Each named move below is a turn or a mirror, shown by a few rows before and after it. Which moves, in which order, take the first row of each later pair to the second? The first pair is answered.
X (before -> after):
[ 0.84  0.47 -1.06  0.58  2.16  0.23  4.54 -1.16]  ->  [ 0.62  0.32 -0.92  0.99  1.71 -0.65  4.78 -0.38]
[ 0.74 -1.31 -3.80 -0.32  0.16 -1.49  3.76 -0.56]  ->  [ 0.83 -1.23 -3.57 -0.70  0.60 -0.97  3.56 -1.11]
[ 0.45 -2.48  2.59  0.50 -3.42 -0.63 -3.62  0.45]  ->  [ 0.73 -2.60  2.06 -0.68 -2.06  1.12 -4.60 -1.38]
J (before -> after):
[-1.57  1.20 -1.43  3.28 -2.53 -0.74  0.40  1.36]  ->  [-0.40  2.09 -1.19  2.85  0.37  2.08  1.81  2.19]
[ 0.12  1.46 -3.02 -0.68 -1.10  0.06 -1.57 -2.14]  ->  [ 0.57  1.86 -3.04 -1.38  0.44  1.48 -0.89 -1.50]
[-1.14  1.50  0.41  2.13 -2.69 -0.92  0.60  3.74]  ->  [-0.43  2.16  0.51  1.32 -0.55  0.94  1.81  4.51]
Y (before -> after):
[ 0.81  0.83 -3.20  0.49  0.90 -2.64  6.07 -1.20]  ->  [-0.26  3.00 -4.60  1.37  1.06  0.46  4.58 -0.70]
[ 1.96  1.82 -3.64 -0.63  2.32  3.67  0.23 -3.32]  ->  [ 3.62 -1.77 -1.14 -1.63  2.14 -1.72  2.55 -3.78]
[ 2.16 -1.19 -0.43 -3.60 -0.55 -0.76  1.26 -1.81]  ->  [ 1.18  1.32 -2.13 -2.47 -0.36  2.52 -0.35 -1.70]
N (before -> after):
[ 0.38 -1.31  1.20 -1.42  0.10 -0.91 -0.89 -1.51]  ->  [-0.05 -0.94 -0.64 -0.26 -0.72 -1.60 -0.24 -2.13]
[ 0.24 -0.31  0.30 -0.51  2.75  0.22 -0.34  2.45]  ->  [-0.11 -0.32 -0.94  0.57  1.74 -2.31  1.23  2.16]
[ 2.08 -1.56  3.27 -2.62  2.08 -1.99  0.98 -1.94]  ->  [ 0.56  0.41 -1.95 -0.33 -0.03 -3.34  2.67 -3.95]

Each pair is two moves apart.
[ 0.04 -0.78  1.28  0.73  2.05  1.08  0.68  4.40]  ->  [ 0.82 -2.04  0.66  0.97  1.48 -1.93  2.51  2.72]
X then N
[ 1.04 -3.29  1.29 -2.95  1.00 -0.68 -3.02 -5.21]  ->  [ 2.00 -2.06 -0.30 -3.47  4.52  1.11  1.70 -4.18]
N then J
[ 0.81  0.90  1.73 -2.31  1.83  2.78 -1.47 -0.83]  ->  [-0.97  3.41 -0.45  0.05  0.23  3.26 -1.24  0.63]
N then Y
[ 1.71 -2.21  4.16 -2.92  2.72  1.20 -0.69  0.65]  ->  [ 0.85 -3.02  3.92 -2.41 -0.49 -1.06 -2.89 -1.34]
J then X
[-0.36  1.66 -0.08  0.53  3.14  3.06 -0.58  1.77]  ->  [-1.03  1.27  0.45  2.04  1.45 -0.59  0.77  4.12]
X then N
[-0.33  2.49 -4.81  1.09 -0.88  0.82  1.75 -3.25]  ->  [-0.30  1.29 -3.25  1.86 -2.36 -3.37  3.35 -1.33]
X then Y
[-1.66  3.08 -1.39  0.52 -1.94  2.41 -1.32 -3.75]  ->  [-0.63  1.38 -0.98 -0.37 -1.57  0.69 -0.67 -5.49]
Y then N
[-1.17  1.54 -2.74  2.48 -1.46  1.14  0.88 -3.01]  ->  [-0.33  0.94  1.33  0.90  0.62  4.80 -2.09 -0.73]
X then N
[ 0.05 -0.20 -1.86  0.31  1.04  0.00  3.82 -0.59]  ->  [-1.18 -1.01 -1.03  0.89 -2.72 -1.97 -0.96 -1.92]
N then J
[-1.72 -0.63  1.29  3.56  0.84  0.64  0.04  4.42]  ->  [-1.06 -0.12 -1.37  1.78  3.03  4.69 -1.07 -0.16]
N then X
[-0.29 -3.29  1.62 -2.33  0.73 -1.46  0.86 -0.62]  ->  [-1.42 -0.43 -1.54 -1.65  0.98  2.64 -0.65 -2.54]
N then N
[-0.02  0.59  1.73 -1.99 -0.26  3.03 -1.97 -0.42]  ->  [-1.06  0.14  2.15 -0.53 -3.02 -0.01 -2.37  0.68]
J then X
[ 0.01 -0.74  1.65  0.16 -0.82 -3.56  0.99  2.74]  ->  [ 1.80 -2.07  1.03 -2.21  1.17 -2.22  1.16 -1.52]
X then N
[-1.73 -0.13 -2.38  0.93 -0.96 -0.15  0.48 -1.23]  ->  [-0.21 -2.39  2.13 -0.38  0.24 -1.10  0.10  0.67]
N then N
[-0.28  1.45 -2.04  0.34  0.24 -0.08  0.62 -1.73]  ->  [ 0.59  0.82 -0.93 -0.51  1.43  1.52 -0.26 -1.93]
Y then N
[-1.15  0.55 -0.75  1.39  0.69 -0.29  0.33 -1.18]  ->  [-0.90  0.12 -0.28  0.77  1.24  1.07 -0.23 -1.69]
Y then N
[ 1.53 -2.41  0.18  0.14 -0.61 -5.90  2.36 -2.44]  ->  [-1.44  1.73 -3.58  3.65 -2.58 -3.38  1.41 -0.85]
N then X
[-1.78  1.21 -3.59  0.56 -4.43 -2.47 -2.74 -2.68]  ->  [ 0.74 -2.59  3.65 -2.44 -2.60 -3.25 -3.90  0.16]
N then N
[-0.06  0.72 -2.96 -0.58  2.16  3.68 -0.98 -1.00]  ->  [-1.70 -0.24 -2.69  1.47 -2.94 -1.42 -2.58 -0.86]
J then X
[ 1.70 -3.12  2.36 -0.72  1.63  0.33 -0.10  3.14]  ->  [ 1.18 -1.54  1.01 -0.84  2.17  3.65 -1.43  2.30]
X then Y
[-0.44  1.41 -2.19  0.22 -1.00  0.22 -0.48 -0.49]  ->  [ 0.34  0.30  1.26  0.09 -0.65 -0.08 -1.42  2.32]
N then X
[-0.35  4.22 -2.76  1.47 -1.07  1.87 -0.29  0.36]  ->  [ 2.61  0.32  0.35 -1.22  1.75 -1.68  4.20  0.43]
Y then J
[ 1.35 -4.35  5.76 -5.62  4.62  2.33 -0.65  1.26]  ->  [ 0.96 -3.54 -2.79 -4.53  2.93 -1.05  3.87 -7.15]
N then X
[ 0.64  1.77 -3.20 -1.86 -1.22  3.42 -4.71 -4.40]  ->  [ 1.65  0.30  1.92 -3.16  0.21  4.10 -6.05 -0.69]
N then Y
[ 0.49  1.22  1.35 -1.45  0.45  2.71 -1.05 -2.70]  ->  [-0.35  2.25  1.31 -0.59 -0.05  3.51 -1.41 -0.99]
N then Y
[-2.40  3.74 -0.49 -0.56  0.17  0.11 -3.32  4.37]  ->  [-2.53  3.47 -3.87  0.40 -1.12 -3.29 -0.69  1.17]
Y then N
[-0.80 -3.01 -0.09  0.51  1.17 -3.42  1.51 -0.89]  ->  [-0.75 -2.09 -1.97 -0.56  2.52 -0.55  0.70 -3.41]
X then N
[-2.09  3.65 -0.08  2.48 -1.32  3.23 -0.02  1.47]  ->  [-1.89  2.68 -2.44  2.69 -2.08  0.79  1.98 -2.03]
Y then N
[-2.47  2.61  0.09  1.66  2.26  2.07 -0.24  2.39]  ->  [-2.52 -0.16  1.38  2.00 -1.35 -4.06 -1.00  1.08]
J then Y
[-0.18 -1.74 -0.57 -0.11 -0.37 -0.65  0.58 -0.66]  ->  [ 0.11 -0.39 -1.11 -0.14  0.78  1.18  0.94 -0.18]
J then Y
[-0.07 -0.49  3.41 -1.90  1.33  3.73 -3.49  3.53]  ->  [ 1.56 -2.03  0.30 -4.29  2.97  3.04 -1.46 -3.62]
N then X
[ 1.73 -1.41  5.28 -3.82  1.37  0.82 -1.37  0.11]  ->  [-2.43  4.72 -3.50  1.23 -2.23  2.24  0.12 -0.68]
N then Y
[-3.36  0.55 -1.25  2.87 -2.12  0.29 -1.70 -1.02]  ->  [-0.66 -0.25  0.28 -0.02  3.89  2.26  2.88  0.35]
Y then J
[ 1.93  0.22 -1.80 -1.83  3.98  1.10  5.03 -0.45]  ->  [ 2.02  0.00 -0.30 -2.19  4.53  1.53  4.59  0.41]
Y then N
[-2.21 -2.18  2.33 -0.62 -2.06 -1.41 -5.16  0.14]  ->  [-2.35 -2.70  1.10 -0.01 -2.59 -3.67 -3.37 -1.16]
X then N
[ 0.88 -0.14 -0.02 -0.33  0.51 -0.53  2.14  0.64]  ->  [ 1.01 -0.52 -0.50 -0.80  0.45  0.38  0.68 -2.02]
J then X
[ 0.82  1.03 -1.80 -0.71  4.24  2.43  4.60  1.65]  ->  [-0.24 -0.46 -3.36 -1.54 -0.55  0.48 -1.81 -5.68]
J then X
[-2.37  0.41  0.18  1.89 -2.05  0.60 -2.24  0.58]  ->  [ 0.18 -2.31  2.64 -0.26  0.97 -1.78  1.37  1.16]
J then Y
[-1.91  4.25  0.09  2.64 -1.54  2.91  1.35  4.45]  ->  [-2.60  2.95 -0.61  2.78 -5.57  0.87 -2.98 -0.23]
X then J
[-0.90  4.72 -0.46  1.67 -0.57  3.70 -1.41  1.87]  ->  [ 1.39 -0.47  3.26  0.21 -1.12 -4.72  2.09  1.61]
X then Y
[ 1.04 -1.84 -0.33 -1.58  0.17 -0.47 -1.86 -5.68]  ->  [-2.24  2.68 -2.57  2.56 -2.85  1.30 -3.08 -0.65]
X then Y
[-0.10  1.97 -1.44  0.01  1.91  4.07  1.34  1.96]  ->  [ 0.53  0.71  1.35 -0.65  1.96  2.61  1.30  3.99]
N then Y
[-2.41  3.18  0.37  2.70 -2.41  1.81 -2.67  3.96]  ->  [ 1.34 -3.49  4.48 -1.49 -0.57 -4.47  0.29 -0.02]
X then Y
[-1.12  2.62 -3.77  1.20 -0.07  1.26 -0.40 -1.54]  ->  [ 1.51 -1.38  3.32 -2.01  2.45  0.43 -1.53  0.62]
N then Y
[ 1.83 -0.30  1.73 -0.08  0.49 -1.48  3.70  3.97]  ->  [ 0.72  0.83 -2.14  1.22 -0.71 -1.98  4.61  1.62]
N then Y
[-1.77  2.60  0.25  0.24  0.79  2.99  0.44  1.46]  ->  [-2.15  1.16  2.07  0.28 -1.48  1.09 -2.43  0.91]
J then N
[-2.40  0.87  0.58 -1.09 -1.24  1.04 -0.20 -0.66]  ->  [-1.65  0.11  1.60 -1.96  0.52  0.81  1.44 -0.49]
Y then J
[ 0.68 -0.53  1.12  2.00 -1.95 -1.27  0.72  2.73]  ->  [ 0.99  0.80 -0.66  0.39  0.29  3.87 -1.22 -0.12]
Y then X
[-1.95 -1.33  2.28 -0.80 -2.06 -1.53 -0.66  2.09]  ->  [-1.89 -0.07 -0.40  0.06 -0.85 -1.79  3.10  2.29]
J then N
[-1.13  0.83 -1.18  2.27 -0.48 -3.48  4.67  2.59]  ->  [-0.85 -0.54 -2.84  0.49 -2.18 -2.47 -0.74 -5.18]
X then J
[ 0.74  1.99 -1.49 -0.89  2.23  3.82  0.16 -0.59]  ->  [ 0.99  1.14  0.98 -1.05  2.51  3.44 -0.26  2.02]
N then Y
[ 0.74  0.84 -0.22 -1.64  1.42  2.12  0.28  1.94]  ->  [-0.66  0.50 -0.60 -0.11 -2.70 -0.73 -2.21  0.95]
J then Y
[-0.91 -0.34  1.76 -0.33 -1.13  1.23 -3.63 -2.84]  ->  [-1.59 -0.19 -0.09  0.95 -2.69 -1.85 -1.49 -3.41]
N then N
[-0.85 -0.43 -1.42  0.53 -2.35  0.51 -3.71 -1.51]  ->  [-0.69 -1.62 -0.14  0.75 -3.12 -2.01 -2.62 -0.59]
X then Y
[ 2.75 -1.62 -1.39 -0.88  0.52 -2.17 -0.21 -2.74]  ->  [ 2.42  0.49 -2.60 -0.50  2.13  2.16 -0.85 -2.02]
J then Y
[ 2.94 -0.64 -1.64 -2.69  2.56  2.99  1.58 -0.32]  ->  [ 2.20 -3.23 -0.26 -1.69 -1.41 -3.75  1.36 -0.66]
N then J
[-1.73  3.22 -3.46  1.21  0.52  2.33  1.13 -1.93]  ->  [ 0.98 -1.25  4.19 -2.64  3.06  1.33 -0.15  0.67]
N then Y
[ 1.13 -0.17 -0.59 -0.43  3.00  1.19  2.53  0.99]  ->  [ 0.34 -1.45 -1.60 -0.71  0.19 -0.24 -1.04 -3.40]
J then X
[-0.96  1.71  0.33  2.75 -2.90 -2.47 -1.43  3.33]  ->  [-0.28  1.75  2.24  1.54 -1.42  0.51 -3.47  4.13]
N then N
[-2.26 -1.02  2.95  1.56 -3.30 -2.94 -2.29  4.50]  ->  [-3.41  1.19  0.75  2.33 -3.66 -0.66 -2.91  4.49]
Y then N
[-0.72 -1.83  0.83  2.71 -4.27 -4.27 -0.93  1.68]  ->  [-1.20  1.30 -2.42  1.49 -1.42  4.54 -4.23 -1.61]
Y then X
[-0.68  0.58  2.79  0.85 -0.94  1.05 -2.18  3.83]  ->  [-1.87  2.52 -1.42  2.70 -2.37  1.00 -1.23  2.05]
N then N
[-0.83 -2.34  1.47 -0.08 -2.07 -2.65 -1.44  0.04]  ->  [-0.05 -1.48 -0.15 -0.43  1.04 -2.08  3.54  1.18]
J then N
[-1.21  1.20 -0.87  1.75 -1.35 -0.63 -0.71  0.42]  ->  [ 0.65 -0.43  0.94  0.17  0.65 -1.98  1.95  0.62]
J then Y
[-0.14 -1.69 -1.62  1.70  0.71  0.19  3.56  2.18]  ->  [-0.52 -0.62 -1.23  1.06  1.76  3.26  1.69  2.41]
Y then N
[-1.42  0.70 -0.16  0.89 -3.28 -1.11 -3.55 -0.47]  ->  [-0.37 -0.96  2.17 -0.34 -2.60 -1.87 -3.52 -0.29]
N then Y
[ 0.20  2.20 -3.08 -1.21  2.97  2.50  3.77 -1.28]  ->  [-0.87  3.62 -2.06  0.01  2.10  3.85  2.30  2.11]
X then N
[ 4.21 -1.27 -0.70 -3.46  3.41 -1.77  4.62 -0.33]  ->  [ 2.02  1.99 -5.66 -1.03  1.54 -0.21  4.72 -1.33]
X then N
[ 1.04 -0.10  2.93  0.59  1.78  1.12  1.51  3.12]  ->  [ 0.86 -0.63  0.92  1.27  0.59 -2.23  3.88  1.55]
X then N
